In the rows, 128 means zero.
One turn or mirror swaps these rows in pairs. Which row does each one swap with?
The rows were stretched afterwards, more along some directions than others.
palit: [111 135 147 131 179 112 118 142 114 104 127 122 155 110 150 125 127 119
 139 141 141 151 146]
led: [120 161 147 137 182 107 126 127 132 123  99 129 135 142 121 116 138 131
 148 128 135 160 141]
Der: [160 137 145 130 135 118 103 134 109 114 141 128 180 119 148 137 125 131
 136 106 121 128 115]
Koz: [109 125 157 137 135  93 116 160  95  91 147 128 144 119 127 111 157 118
 140 156 122 165 152]
fif: [110 133 118  98 169 115 117 143 123 119 133 140 116 121 138 137  97 116
 152 114 122 167 107]
ruz: [140 162 137 105 162 116 122 134 145 108 127 133 144 140 162 175 128  88
 138 110 132 164 125]
fetuv: [115 155 132 112 174 115 134 132 124  85 149 154 144 113 150 159 137 142
 113 144 134 159 129]
Refe: [127 127 135 132 156 102 116 153 124 104 157 137 144 104 151 159 122 120
 131 133 120 158 156]
Ser: [143 140 133 125 172 122 119 146 133 140 131 116 145 117 157 152 144 116
 121 125 135 161 146]
sar: [134 116 163  98 135 130 125 139  91 121 130  93 156 114 159 145 126 117
 128 122 129 153 152]
gib: [123 127 159 127 123 106  99 157 162 130 150 133 132 124 128 114 118 113
 127 102 109 128 143]
vede: [128 111 143 100 136 136 118 139 127 127 126 122 142 126 132 127 137 103
 122 105 135 157 133]
nonat: [133 156 166 119 151 102 110 132 114 117 147 126 156 124 144 134 156  94
 144 137 148 157 155]
zazub: [117 157 108 132 177 105 121 126 117 132 116 144 133 121 137 132 132 107
 156 126 126 169 113]
vati: [125 139 144 103 153 108 131 147  91 112 136 120 133 109 156 142 132  81
 128 130 147 160 135]
Gep: [110 112 149  90 170  98  90 139 142 109 138 136 149 129 145 148 105 145
 165 128 114 145 128]
fupin: [116 136 154 112 136 112 127 131 133 114 111  94 146 132 148 139 128 107
 128 129 134 142 153]
muz: [114 140 173 125 154 120 125 150 142 109 152 134 113 130 118 123 133 103
 137 128 134 196 179]
Gev: [124 162 114 120 146 120 124 130 146 130 146 141 128 126 148 150 122  92
 150 111 139 123 141]
demag: [114 111 154 112 131 113 105 179 149 119 164 112 119 120 133 124 130 151
 105 118 113 144 141]
Papez: [105 148 162 111 160 121 154 147 101 115 147 120 108 133 137 138 130 103
 125 123 132 178 169]
Dogu: [118 110 148 115 141 142 124 150 147  89 155 135 129 114 127 152 103 122
 128 124 130 162 166]
reg: [128 144 164  82 158  99 118 148 128 110 152 119 112 132 148 121 107 130
 143 121 113 159 126]
lonar: [128 112 158 127 159 115  86 159 135 127 142 146 140 138 117 140 150  83
 130 115 149 165 165]
Zisi: [101 148 150 100 198 111 138 128 126 104 139 144 128 115 147 141 138 118
 126 132 140 168 144]
mav: [130 121 164 134 143 141 126 145 115 114 124 123 143 116 126 114 142 134
 113 118 127 176 147]
noz: [117 119 164 161 155 115 118 148 135 103 135 139 125 114 110 124 142 127
 124 127 137 196 173]
kada: [151 129 146 110 140 123  94 140 133 134 139 120 157 119 129 156 112  85
 147 113 129 161 143]
siz: [124 109 143 120 136 106 115 157 117 108 161 137 119 139 127 117 175 106
 112 136 127 173 131]
gimed: [118 163 150 132 136 107 129 141 147 122 141 144 114 149 120 108 121 143
 139 113 110 156 131]
Buf: [112 145 146 105 157  99 117 131 128 118 141 135 105 128 133 124 133 130
 132 136 120 146 109]
Mepem: [146 136 142 147 119 124  97 155 153 120 156 144 147 122 135 127 109 138
 132 106 103 133 123]
Viron: [120 158 144 121 179 121 118 144  98 102 132 144 144  99 143 167 135 100
 130 129 153 196 142]
kam: [123 134 152  81 136 127 124 131 135 124 134 102 132 152 148 154 120 115
 145 119 132 153 153]
zuvi: [143 140 163  95 187 101 104 149 117 116 119 108 152 129 144 123 132 104
 148 124 126 187 143]
Fir: [132 122 134 102 182  99 101 149 103 138 121 144 152 127 133 161 145 100
 143 138 153 163 134]
Dozi: [135 123 122 133 145 130 111 148 127 100 156 148 132 122 130 150 135 139
 122 121 145 178 113]
Senib: [125 144 160 104 151 108  98 144 123 132 178 109 144 125 154 149 113  93
 145 136 106 134 142]
kekiz: [129 167 156 148 175 116  98 154 112  98 167 144 149 103 139 123 113 124
 149 123 110 184 138]
Tun: [110 140 116 119 153 127 144 138 121 109 149 132 122 138 140 130 126 136
 147 150 132 147 116]
vime: [140 135 139  99 152 119 110 152 144 116 162 134 127 146 141 140 134 146
 116 112 136 154 128]
vefu: [114 152 150  97 144 105 115 167 130 142 170 110 123 143 145 144 121 112
 136 134 120 149 150]
pav: [124  94 120 102 136 140 106 130 140 111 132 117 141 139 142 144 119 122
 152 121 133 121 140]
kor: [141 144 154 114 150  97  93 145 128 117 137 134 145 108 155 139 102 114
 158 107  96 159 114]
Nunu: [106 147 168 116 126 110 115 160 157 106 182 129 134 120 136 138 129 127
 114 115 105 143 165]
pino: [137 150 131 141 137 134 141 135 115 118 145 123 152 126 144 139 128 109
 123 132 139 135 147]
Taz: [103 133 140 113 169 103 112 138 130 112 124 141 144 126 142 164 128  94
 143 117 125 175 151]
kog: [109 128 156 142 148 120 134 152 128 131 126 136 122 104 126 123 141 104
 134 122 123 177 153]
lavi: [124 153 130 112 123 127 125 145 154 121 148 133 111 135 130 161 128 140
 101 113 131 139 126]
furif: [116 157 142 100 131 118 131 146 150 114 151 123 116 135 141 139 118 166
 109 112 107 146 117]
kepeg: [129 107 140 105 131 110 114 139  89 111 151 128 127 127 142 131 156 114
 132 143 142 168 111]
gilez: [125 125 156 109 151 141 144 139 128 108 122 120 136 137 135 123 130 126
 130 126 148 166 149]
rizen: [102 161 136 148 190 120 125 149 150 110 118 163 124 118 124 127 132 124
 132 114 123 190 132]
nep: [145 122 127  97 169 119  88 149 137 138 118 105 137 125 154 130 140 105
 140 100 118 144 116]
Kebo: [136 132 156 108 143 140 123 142 144 118 136 117 141 114 137 147  86 100
 149 113 134 152 168]
fuv: [126  90 167 131 163  95  80 145 124 108 122 137 145 126 122 116 140 121
 152 117 127 175 157]
pip: [153 135 137  85 162 128 111 149 141 149 143 130 139 110 145 165 119  80
 128  99 149 144 146]
lete: [136 134 146  95 129 105 132 128  85 129 124  97 126 122 143 112 137 115
 150 139 135 140 127]
niz: [118 114 140 105 192  97 106 155 124 123 157 154 122 118 137 119 139 133
 145 122 127 171 141]
nop: [108 155 127 134 157 130 130 149 136 117 145 155 123 107 132 156 114 102
 138 127 147 148 172]

nep pairs with Senib
rizen pairs with pino
nop pairs with fetuv
muz pairs with vime
nonat pairs with niz
kam pairs with reg
Kebo pairs with furif

One turn or mirror swaps these rows in pairs. Which row does each one swap with?
The rows were stretched afterwards, more along some directions than others.
Luku: [138 130 130 117 120  96 105 138 115  98 140 151 113 115 155 104 115]
lapu: [135 130 136 133 159 157 128 164 118  91 137 125 111 115 132 111 125]
muzub: [119 127 150 125  91 110 117 144 118  96 138 143 126 114 146  94 116]
gafu: [135 122 150 157 126 129 141 133 111 111 104 122 110 150 132 110 132]
Pebuz: [177  90 145 134 108 134 107 121 141 134 134 132 119 147 144  84 130]
Kenid: [165  87 134 148 122 141 110 128 143 161 108  98 116 179 163 138 133]
Resat: [161  85 149 163 116 163 120 131 140 123 146 161 111 125 162 110 142]
gel: [152  83 145 155 114 128 122 121 172 149 123 133 128 162 172  88 139]
gek: [153  92 123 158 125 148 127 123 178 163 137 143 118 150 143 140 143]
nom: [153  76 151 133  82 158 114 124 157 155 131 132 131 143 156 102 130]
salez: [139 119 145 142 101 114 107 145 125 116 113 121 112 149 167 116 130]
pego: [120 127 137 145 114  95  88 139 111 124 128 136 141 137 126 103 127]
vulok: [178  77 148 162  85 153 150 128 144 126 158 143  87 153 181 104 130]
Pori: [162  96 149 125  92 137 117 131 140 157 133 135 120 142 173 124 129]
Muki: [120 144 128 125 147  84  92 139 135 120 123 128 138 127 108 100 128]
Lusu: [159 127 128 129 101 155 150 125 142 142 148 155  80 153 166 129 135]
vig: [167  93 137 156 114  92 102 128 146 116 143 133 116 159 194  87 122]
goga: [125  93 138 132 100 110 121 127 141 136 156 126 106 148 193 100 118]
Ral: [123 128 115 129 119 132 173 140 140 114 157 139  96 128 115 133 114]
kelav: [161 123 128 141 131 165 112 124 147 159 123 124 104 158 153 118 164]
Sasu: [134  94 147 167 112 132 110 134 125 132 140 114 117 149 133 118 136]
motak: [147 101 118 141 136 154 141 113 169 149 154 150  93 140 120 138 147]
zavob: [133 134 146 142 167 116  78 152 108 107 104  98 140 136 126 104 135]
Fep: [138 106 129 119 113 113 121 147 106 117 134 102 111 153 165  79 104]
sak: [140  93 150 155  90 140 119 112 138 147 163 150 107 147 157 111 129]
Pizo: [136  99 143 147 135 132 109 135 170 158 142 123 118 155 163 102 128]
muzi: [152 112 122 141 123 126 132 124 128 110 162 167 106 109 128 106 144]
Mipo: [156 104 130 155 150 143 129 122 144 140 139 142 122 132 113 121 145]
Vosu: [147 121 133 147  98 138 146 114 131 127 130 140  88 161 147 139 142]
vol: [138 156 128 141 168 142 151 143 144 102 114 135 112 125 130 123 158]
gul: [178 112 129 134 107 114 114 144 122 110 129 140 111 136 140 104 121]
nipa: [159 117 126 127 114 126 140 133 147 127 158 118  81 162 153 104 118]
Vudi: [138 127 128 132 136 102 116 144 137 126 129 118 139 143 127 117 111]
lag: [168 118 147 161 147 100  88 125 167 122 115 137 135 137 171  75 157]
tolup: [125 113 142 120 112 128 129 143 133 125 175 139  79 135 159 102 116]
gase: [144 127 128 116 128 153 165 134 145 131 131 137  99 126 131 136 132]

Kenid pairs with nipa
kelav pairs with Fep
vol pairs with gel

One turn or mirror swaps these rows in pairs. Which row does each one swap with?
The rows were stretched afterwards, more along some directions than others.
zik: [119 143 142 152 138 132 105 130 123 131 127 130 138 133 143 126 132 157
 125]
Nise: [123 141 138 136 136 117 107 126 143 128 116 125 127 133 148 136 124 138
 103]
tozu: [128 160 140 153 140 126 113 137 139 130 110 153 125 144 157 159 132 117
 109]
nema: [127 163 131 159 137 134 114 138 126 140 108 158 133 140 153 164 128 122
 117]
Kesaf: [127 128 139 112 130 120 142 130 147 152 135 136 128 155 122 118 117 148
 141]
tob: [117 150 148 146 134 114 121 135 105 141 138 144 107 149 139 116 134 115
 151]
veboz: [106 173 164 144 150 112 105 146 143 146 132 132 129 149 151 121 121 133
 127]
Nuvu: [132 134 146 135 124 100 128 137 158 150 118 136  92 153 140 157 101 116
 132]
lib: [128 169 129 141 143 115 124 135 133 134 110 161 124 147 144 148 129 126
 106]
Foz: [125 138 124 114 109 130 138 123 123 144 122 140 133 153 134 124 124 145
 141]
rur: [137 155 148 113 113  96 136 120 125 145 117 158 137 169 123 119 140 126
 157]
pupo: [116 130 142 142 125 117 111 145 148 137 110 140  95 143 149 171 106 108
 133]
muku: [120 133 150 126 114 131 124 124 133 156 135 133 147 162 139 141 135 133
 150]
Rizo: [124 159 130 133 141 135 112 121 112 128 120 150 125 126 137 135 125 144
 110]
Taviv: [127 170 150 166 138 105 105 130 106 143 137 148 103 146 154 122 124 121
 133]
pifun: [139 159 154 127 116 100 125 126 123 150 117 161 128 171 130 128 128 114
 160]
Puvem: [122 146 136 117 126 100 137 136 127 153 136 147 134 173 131 122 121 156
 130]
Tida: [136 159 132 111 124 106 122 118 117 159 128 147 123 161 115  91 142 133
 138]
lup: [132 179 144 156 136  96 114 124 104 144 146 138 116 145 127 117 129 109
 145]
Nogis: [130 160 138 142 143 121 119 135 146 129 105 148 125 140 156 154 127 117
 104]
zan: [133 162 134 164 132 132 110 129 121 136 113 149 134 136 151 161 130 113
 113]
Leked: [105 161 135 140 144 134 123 134 119 138 121 136 129 124 137 130 134 146
 115]
tet: [126 155 153 151 145 146 102 140 125 134 131 125 111 140 146 139 112 113
 109]
mudas: [125 157 146 165 129 132 104 131 115 141 118 155 137 136 154 160 139 111
 120]
Luri: [134 146 141  91 121 105 138 114 122 145 133 157 119 160 109 108 119 136
 146]
Gopek: [136 155 144 125 111 102 126 116 128 143 110 160 129 161 142 131 136 117
 158]
Zuta: [124 143 159 149 140 135 108 133 129 144 123 122 134 145 149 150 109 131
 129]
gafop: [113 163 147 128 160 123 119 134 143 133 119 128 123 143 144 131 116 134
 113]
baso: [121 169 147 142 139 107 116 138 110 144 133 159  93 156 146 111 118 110
 149]
Kuze: [131 150 142 122 108 101 125 114 119 145 121 157 141 156 143 130 141 114
 153]
bobav: [126 144 158 141 136 138 106 140 131 123 128 122 126 152 140 132 121 128
 115]
mogi: [130 145 138 109 128 110 134 116 129 154 141 140 128 152 132 101 124 128
 137]
ruri: [137 157 151 126 116 104 122 113 117 147 116 157 133 159 133 131 130 109
 161]
Bem: [114 129 128 135 123 128 132 143 150 129 110 131 111 133 142 172 123 125
 130]
siso: [111 142 136 100 121  99 135 118 129 150 135 142 140 163 127 119 130 141
 147]
Biba: [135 152 137 138 146 148 107 126 137 152 111 126 118 129 134 135 123 116
 114]
gava: [119 133 138 137 136 120 131 144 149 135 106 131  93 139 140 152 115 120
 132]
suvo: [117 162 157 154 134 109 114 129 108 132 140 148 104 159 156 117 121 124
 132]
sogel: [125 167 148 137 145 124 119 138 148 132 105 131 122 158 148 126 128 153
 114]
lub: [122 132 150 129 121 102 131 134 159 130 109 135  90 160 147 152 100 126
 127]
mugon: [121 164 151 141 133 117 124 134 108 134 137 141 111 148 137 112 135 116
 156]
ziza: [134 160 122 136 134 102 139 130 148 146 117 133 103 138 125 149 109 117
 129]
lal: [130 145 131 107 103 105 133 122 123 149 122 143 114 163 125 113 121 138
 147]
pidov: [118 145 153  99 121 108 146 124 129 157 134 137 124 156 110 105 126 130
 161]
gasir: [103 143 138 114 115 110 134 131 151 169 128 140 140 149 142 137 117 137
 154]
tul: [125 160 131 153 142 144 120 132 126 136 108 150 142 130 152 161 136 124
 113]
Didi: [126 137 130 116 129 114 128 135 129 158 135 141 122 162 126 120 104 128
 158]
midu: [142 164 145 119 118  97 140 124 134 151 104 164 115 164 131 119 126 121
 149]
sonug: [118 144 136 153 151 128  96 150 132 132 127 128 122 144 144 145 108 131
 117]
Vefad: [147 166 145 124 116  94 134 121 126 146 116 158 122 171 125 116 128 116
 149]

lal pairs with tet
lub pairs with suvo
sonug pairs with Didi
gava pairs with tob
mogi pairs with Nise

